One vector is turned by the same rotation once a tick. Each row is the vector after some number of ticks, and that number follows the row.
The counts run from 0 to 34.
[ 1.67 -0.18  1.60 -2.83  0.67 -3.09  3.09  5.07 -0.63 -0.99 -0.53] | 18
[ 0.67 -3.20  2.08 -3.09  1.45  1.39 -3.58 -2.00 -0.01  0.75 -3.67] | 2
[-0.43 -3.68  1.97 -4.36  1.42 -0.45 -3.23 -0.88 -0.55 -0.14 -3.18] | 5
[ 4.85  2.21  1.11  1.28  3.73 -0.17 -1.24 -0.04 -2.92  1.63  1.04] | 31
[ 3.91  2.00  1.02  1.23  3.35  0.36 -2.16 -1.23 -3.85  1.63  1.09] | 33
[ 2.07  0.01  1.71 -2.26  0.92 -2.41  3.12  5.24 -0.63 -0.90 -0.16] | 19
[ 5.05  2.57  1.05  0.68  3.70 -0.81  1.11  2.38 -1.28  1.57  0.62] | 27
[-1.17 -3.65  1.92 -4.76  0.93 -1.73 -2.34  0.57 -1.07 -1.05 -2.49] | 8
[-0.16 -3.40  1.77 -3.71  1.92  0.17 -3.56 -1.52 -0.38  0.18 -3.62] | 4
[-0.94 -3.70  1.88 -4.57  1.27 -1.24 -2.51  0.01 -0.83 -0.43 -2.67] | 7
[ 1.67 -2.28  1.93 -2.52  1.53  2.52 -3.56 -2.47  0.95  0.93 -3.62] | 0
[ 4.26  2.39  1.27  1.17  3.46  0.04 -1.76 -0.60 -3.23  1.75  1.22] | 32
[ 3.93  1.96  1.55 -0.66  2.49 -1.45  2.64  4.43 -0.55  0.45  0.16] | 23
[-0.91 -3.37  1.80 -4.91  0.39 -2.56 -0.43  2.13 -1.28 -1.20 -1.82] | 11
[ 4.47  2.00  1.51  0.03  2.88 -1.46  2.58  4.09 -0.47  0.64  0.23] | 24
[-1.01 -3.47  1.93 -4.68  0.50 -2.13 -1.64  1.23 -1.24 -0.91 -2.12] | 9
[ 5.05  2.68  1.10  0.45  3.13 -0.94  1.78  3.12 -1.08  1.44  0.45] | 26
[ 0.77 -1.16  1.83 -3.87  0.30 -3.14  2.30  4.73 -1.07 -1.45 -0.78] | 16
[ 5.11  2.55  1.28  0.86  3.73 -0.56  0.16  0.87 -1.90  1.66  0.98] | 29
[ 0.92 -0.87  1.80 -3.29  0.60 -2.82  2.63  5.04 -0.61 -1.15 -0.60] | 17
[-0.99 -3.17  1.73 -4.63  0.40 -2.67  0.19  2.83 -1.37 -1.47 -1.60] | 12
[-0.04 -1.56  1.89 -4.06  0.16 -3.24  1.90  4.73 -0.87 -1.45 -0.88] | 15
[ 0.36 -3.23  1.93 -3.26  1.73  0.89 -3.86 -1.76 -0.03  0.58 -3.85] | 3
[ 4.65  2.35  1.37  0.00  3.14 -1.49  1.96  3.54 -0.69  1.07  0.53] | 25
[-1.30 -3.55  2.15 -5.05  0.60 -2.19 -1.04  1.66 -1.62 -1.20 -2.24] | 10
[ 3.93  1.89  1.32  1.23  2.77  0.21 -2.33 -1.58 -4.40  1.47  0.94] | 34
[ 4.77  2.31  1.18  1.01  3.67 -0.68 -0.75  0.60 -2.45  2.06  0.99] | 30
[-0.72 -2.46  1.85 -4.46  0.41 -2.93  0.69  3.46 -1.42 -1.34 -1.55] | 13
[-0.30 -2.09  1.79 -4.30  0.14 -2.83  1.17  3.77 -1.15 -1.71 -0.96] | 14
[ 5.11  2.40  1.20  1.16  3.96 -0.71  0.35  1.87 -1.68  1.78  0.76] | 28
[ 2.71  0.49  1.68 -2.09  1.56 -2.43  3.64  5.08 -0.59 -0.61  0.07] | 20
[ 3.33  1.39  1.54 -1.53  1.82 -2.15  3.04  5.06 -0.20 -0.22 -0.06] | 21
[ 3.43  1.35  1.40 -0.92  1.84 -1.95  3.02  4.52 -0.38 -0.18  0.15] | 22
[ 1.40 -2.76  1.95 -2.52  1.53  1.69 -3.41 -1.99  0.50  0.88 -3.76] | 1
[-1.15 -3.66  1.64 -4.42  1.48 -1.01 -3.03 -0.62 -0.87 -0.29 -3.03] | 6
